128 stands for zero in the data rows.
Here are some points:
[133  98 124 134 116 122 125 143 136 154 164 163 131 127 104 171 133 122
 106 107  93 129 140 123]
[138 171 166 165 130 122 117 148 126 158 145 147 141 176  98 102 124 109
  75 175 118 121 147 137]
[147 152 124 146 120 114 125 138 138 156 132 138 129 123  91 116 117 127
 128 116 113 125 135 138]
[143 117  96 123 119 150 117 100 118  91   8  92 136 161 176 146 152 155
 127 120 183 122 135 118]
[139 149 131  80 127 149 164 124 126 170 104 136 104 126 150 131 128 151
 174  67 156 134 108 111]
[136 139 151 127 112 102 126 172 145 174 186 140 133 105 101 130 108 120
 124 104  92 140 125 129]
[116 165 158 125 132 110 138 155 154 145 141 131 134 119  93 161 115  86
 144 151 117 141 135 125]
[155 104 102 141 136 160 123  93 110 104 115 183 141 135 119  92 153 144
 136 144 111 129 115 145]
[113 157 175 126 124 146 167 172 159 167 188 162  90  84 105 188 123  90
 169  58 136 128 124 133]
[134 112 148 131 126 119 130 131 171 178 165 129 142 145  96 133 138  96
  96 157 110 129 107 128]
[138 170 169 177 132  97 130 191 143 192 176 141 124  96  57 151  94  72
 124 115 102 129 135 160]
[112 139 110 111 124 112 126 125 112 133 153 138 108 117 138 166 109 110
 154 109 156 121 121 124]
[129 147 140 138 133 126 119 150 142 142 143 104 136 133 108  93 126 104
 117 151 124  95 131 148]
[111 176 152 203 140 179 113 214 128 209 197 151 138 115  44 141  83  17
  85 199  61 120 179 150]
[111 126 129  89 135 139 134 127 137 134 152 137 115 125 145 164 123 116
 153 100 146 156 161 125]
[120  78  74 110 123 156 147  64 146 106 123 140 111 111 169 147 146 148
 146  81 152 128 124 142]
[137  96  92 130 111 125 105  51  96  81  56 104 148 174 175  85 160 156
  92 173 188 146 127 124]
[127 158 130 135 119 111 161 114 116 145 148 154 134 131  86 103 131 106
 114 156 117 126 132 126]
[155  97  81  95 130 126 125 108 130  98  82 111 134 130 146  19 148 147
 154 131 127 127 121 129]
[168 100  91 117 108 137 114  69 124  63  63 127 152 193 175  74 162 197
 158 187 140 126 138 141]
[126 136 112 136 107 148 112  99 106 103 111 118 142 152 150  71 136 151
 103 157 133 120 119 138]
[156 105 108 152  89 118 114  89 119  87  74  98 136 161 174  96 154 157
 114 182 134 120 125 141]
[123 137 147 128 117 103 106 196 145 144 161 128 117 110  91 151 125 112
 117 110 133 132 140 129]
[133 130 115 160 117 137 135  93 135  85  92 129  99 135 203 117 137 189
 163 110 132 123  71 141]
[121 139 154 133 134 116 126 167 159 171 172 134 102 113 107 167 108  95
 150  74 134 152 132  92]
[135 132 129 109 157 144 158 166 145 159 164 141 100 105 135 145 147 131
 174  74 153 130 126 119]
[135 139  85 154  89 119 116  96 122 125  84  80 148 141 134  82 112 159
  96 186 113 131 159 139]
[114 107 136 131 132 137 123 166 149 127 133 135 119 119 155 148 172 129
 156  92 146 145 119 125]
[142  98 112 135 106 144 108  49 116  96  63  83 149 111 184  63 101 181
 110 197 140 125 125 125]
[109 137 133  96 141 134 157 146 152 151 162 165  97  94  92 147 111 130
 171  53 112 129  97 132]
[122 140 173 164 125 122 127 175 115 158 168 176 137 115 113 143 113  82
 118 171 112 137 134 141]
[130 128 134 103 128 105  61 110 115 122 113 144 134 128 169 138 109 144
 134 138 107 151 119 106]
[119 158 163 131 160 139 134 176 145 143 187 188 113 103  64 183 110  71
 146  95 113 125 134 106]
[119 122 109 111 136 164 132 105 135 103 124 104 129 122 136 138 141 157
 149  76 149 131 110 125]
[121 127 134 126 122 117 123 111 129 120  56 101 143 123 137 109 127 163
  79 152 136 107 155 115]
[118 155 152 124 136 116 125 166 139 159 212 135  87 100  95 130 107 106
 131 103 110 137 110 136]
[123 119 121 124 124 125 124 134  87 108 107 124 143 150 131  95 129 130
 115 147 130 131 122 133]
[122 156 151 143 150 138 133 151 146 176 164 150 140 106  91 142 116  88
 108 130 118 137 152 151]
[152  89 112 137 120 183 111  78 102  74  92 100 160 169 185  70 149 189
 119 170 125 126 134 126]
[141 116 112 154 106 101 103 118 122  88  93 115 158 136 122 143 130 121
  88 173  98 105 157 176]
Then 14 other points, each followed by its number:
[151 108 102 124 115 119 120  99 117  90  80 113 147 152 170 116 147 140
 129 159 142 152 119 137] 0
[127  93 112  82 124 137  91  80 107 103  82  99 126 170 129 123 148 176
 156 115 161 146 100 106] 1
[125 153 129 108 115 148 126 143 108 146 133 131 110 114 118 152 104 106
 147 105 112 185 116 125] 2
[125 204 153 169 135 103 118 170 119 171 162 134 128  94  58 131  99  79
  96 151 120 133 161 138] 3
[151 129  78 146 125 144 126 110 122 130 110 106 137 152 112  94 136 149
 121 150 129 111 120 139] 4
[167 150 142 162 114 125 114 107 124 130 131 125 153 154  80 113 124 108
 104 165 102 130 197 147] 5
[123 124 132 111 151 141 127 106 173 118 117 133 111 133 125 138 128 136
 136 111 149 120 127  79] 6
[142 117 147 105 148 105 128 133 151 135 182 166 108  95  94 165 112 108
 141  92  95 134 122 129] 7
[123 146 112  86 127 129 134  74 148 104 104 115 123 124 190 142 142 148
 155  89 151 138  96 121] 8
[166 147 121  42 118 132 120 125 125 101 118 106 130 128 146 120 136 160
 112 131 132 127 119 122] 9
[137 148 131 113  98 113 136 232 141 160 180 157 108 105  91 135 120  94
  93 108 127 138 143 137] 10
[153 144 120 200 120  89  85 109 104  78  49 124 174 167  92  52 135 128
  46 255 123 123 165 135] 11
[115  99 151 112 153 137 106 123 149 114 118 138  83 132 148 137 160 145
 153 103 133 142 112 127] 12
[125  84  70 145 118 132 118  86 115  89  67 126 164 170 171  70 170 163
  98 207 126 134 116 206] 13
Which two of these numbered points are nearest to each point below, looking only along the 2 directions in which the first points spread most? Their numbers follow each, nearest first.
[ 91 122 148  72 148 153 169 171 162 171 189 145 118  46 114 199 109 117
 187  43 166 141  94 106] > 7 2
[133  90  96  93 128 142 128  51 119  78  74 124 141 130 185 101 157 198
 123 105 166 123 119 123] > 1 0
[ 44 137 138 121 136 161 130 136 163 123 143 117 129  97 133 130 123 114
 141 122 108 124  96 137] > 2 6
[116 142 155 156 145 120 137 161 128 145 171 162 109  93  95 162 109  87
 103 134 111 113 155 129] > 10 3
[148 124 114 135 127 109 170 100 120 134 103 115 138 136 168 108 131 173
 129 115 128 120 125 129] > 9 0
[133 108 159 120 131 142 140 146 118 123 120 100 121 120 128 118 125 120
 128 110 132 122 109 122] > 6 2
[148 105 142 139 130 112 126 107 109 112 112 133 140 130 155 152 122 169
 128 141 140 138 119 105] > 9 4
[119 133 146 151 110  97 103 149 131 134 158 120 121 168 121 113 138 105
  93 177 111 129 156 135] > 5 4
Now 14 new points, numbered from 0 again:
[154 114 150 189 121 165 118 107 115  96 106  96 124 164 165 103 162 160
 132 146 137 132 130 119] 0
[127 186 197 228 133  73 108 212  35 204 211 172 142  85  21 138  83  32
  43 172  89 117 180 127] 1
[121 128 103 113 194 131 133 126 140 103 102 128 118 120 151 116 135 162
 132  89 180 139 127 124] 2
[125 123 104 154 101 121 106 108  93  88  82 110 160 152 133  96 141 143
 100 184 132 125 148  66] 3
[127 143 139 111 173 130 154 158 152 165 188 134 111  99 127 162 131 143
 177  58 131 124 103 133] 4
[110 142 186 135 136 103  98 152 143 145 184 188 131 114 105 136 122  84
 118 136 110 167 148 111] 5
[119 121 120 117 122 151 136 135 154 184 120 136 117 110 152 133 129 122
 158  95 124 108 109 135] 6
[143  17 100  94 141 104 137  28 120  59  66  75 167 153 199  96 142 190
 162  98 142 133 110  96] 7
[123 156 122 177 129 109 101 138 111 105 143 102 158 168 106  84 117 141
 148 230 109 106 149 144] 8
[123 144 140 114 147  93 125 136 145 159 146 159 101 107 118 169 128 103
 139  55 129 192 135 148] 9
[122 117 122  90 151 146 134 100 113  42 108 123 116 128 135 167 126 162
 168  74 162 144 107 124] 10
[121 131 121 127 147 115 122 125 139 108 141 120 137 135 116 143 139 118
 118 128 104  96 155 131] 11
[178 122 134 153 115 104 135 132 124 118 112 104 137 117 127 116 111 120
 123 137 121 125 109 135] 12
[148 121 112 128  93 123 116  96 111 118 109 105 170 154 149  76 148 157
  99 170  97  81 145 129] 13
Which two of these numbered points are nearest to each point below, looking only along the 2 directions in which the first points spread most? Their numbers follow each, nearest first.
[132  98 115 116 152 146 149 106 125  86 111 106 131 140 154 145 151 161
 142 100 145 140 116 112] > 2 10
[108 105 126  67 155 134 136 144 162 158 180 128  77  88  99 174 113 122
 158  57 131 128 110  94] > 4 9
[121 172 174 147 130 120 137 185 145 185 168 136 125 110  91 131 107  86
  90 148 127  99 153 143] > 5 11
[ 97 134 128 144 127 121 132 128 123 133 101 118 134 205 143 140 155 133
 112 149 126 139 129 134] > 12 11
[141 172 148 151 157 139 140 158 150 192 206 147 111 113  68 123  98  94
 103 152 114  83 140 126] > 5 11
[151  96 114 125 103 150 136  65 103  64  12  94 164 166 154  64 139 185
  92 189 140 128 141 122] > 3 13
[139 123 100 162 117 116 126 113 129  96  92 120 132 138 150  99 153 147
 128 136 126 120 135 143] > 0 12
[156 108 101 127 125 119 135 113 127 111 109 133 142 141 126 100 155 145
 126 130 130 141 145 134] > 0 12
